In the data rows, the value 50 means zero.
Here are some points, each followed by its number:
[43 44 47 48 56 51 56 58 40 59 55 57 41 54 39 56] 0
[46 51 52 43 47 55 47 52 53 51 55 53 48 51 51 50] 1
[43 54 54 41 44 48 41 38 44 60 52 54 44 60 39 55] 2
[66 31 22 68 77 30 64 54 37 58 47 61 49 46 39 50] 3
[41 55 56 47 46 47 45 66 54 55 56 50 44 56 47 53] 4
[59 43 44 53 59 43 62 50 49 52 49 59 49 44 52 50] 5
[42 58 64 51 43 59 41 47 53 38 24 35 62 36 64 40] 6
[47 47 55 44 48 52 51 56 31 64 59 51 34 61 33 76] 7
[42 52 49 43 46 52 45 52 51 52 65 52 44 63 46 52] 8
[78 49 51 47 53 51 54 50 49 55 47 48 48 55 45 49] 9
[55 36 34 57 66 35 71 42 46 53 44 62 51 38 52 49] 10
Which two points above are nearest to each new point? Their numbers follow each, nearest first.
[33 46 40 36 45 52 43 41 46 53 73 52 38 73 47 56] 8 2
[44 44 47 48 56 51 57 54 40 59 55 58 42 54 41 57] 0 1
[42 58 67 51 43 61 42 47 52 36 18 33 65 32 66 39] 6 1
[47 51 61 45 49 83 34 57 66 50 47 49 62 60 38 50] 1 8
[67 48 58 45 46 45 54 57 29 63 62 51 32 58 35 75] 7 0
[49 44 49 49 56 53 56 50 49 56 58 63 42 54 44 53] 0 1
[60 68 64 60 32 55 36 50 58 35 42 31 67 58 50 34] 6 1
[70 47 61 48 42 48 49 44 18 65 66 51 23 54 34 86] 7 0
[62 62 59 51 40 61 36 55 63 36 42 37 61 40 65 39] 6 1
[65 34 26 65 73 33 61 53 38 57 48 59 49 48 40 50] 3 10
[54 52 57 46 46 58 45 53 57 39 32 42 61 31 68 44] 6 1
[56 57 58 47 45 61 43 45 55 40 36 41 61 31 70 41] 6 1
[47 42 42 44 58 47 60 49 45 53 38 49 50 44 51 49] 5 10
[56 55 57 46 45 61 43 45 55 40 37 43 60 32 69 42] 6 1
[69 51 46 52 54 39 53 55 59 58 59 64 42 43 46 54] 5 9
[52 46 58 46 49 45 56 40 30 65 52 48 34 66 29 66] 7 2
[44 67 55 55 34 61 29 53 62 34 52 31 65 45 64 40] 6 1
[59 56 54 46 43 57 40 52 57 46 53 47 53 50 55 48] 1 4
[81 46 49 46 56 51 57 50 47 58 48 50 44 55 45 52] 9 5
[54 58 63 52 41 58 41 56 50 46 43 40 56 53 50 41] 1 4
[56 40 38 62 63 41 62 57 57 54 55 64 46 50 49 54] 5 10
[45 54 58 47 47 63 39 65 65 36 24 39 63 22 76 37] 6 1
[54 69 75 66 36 57 40 47 58 26 28 24 72 39 60 26] 6 1
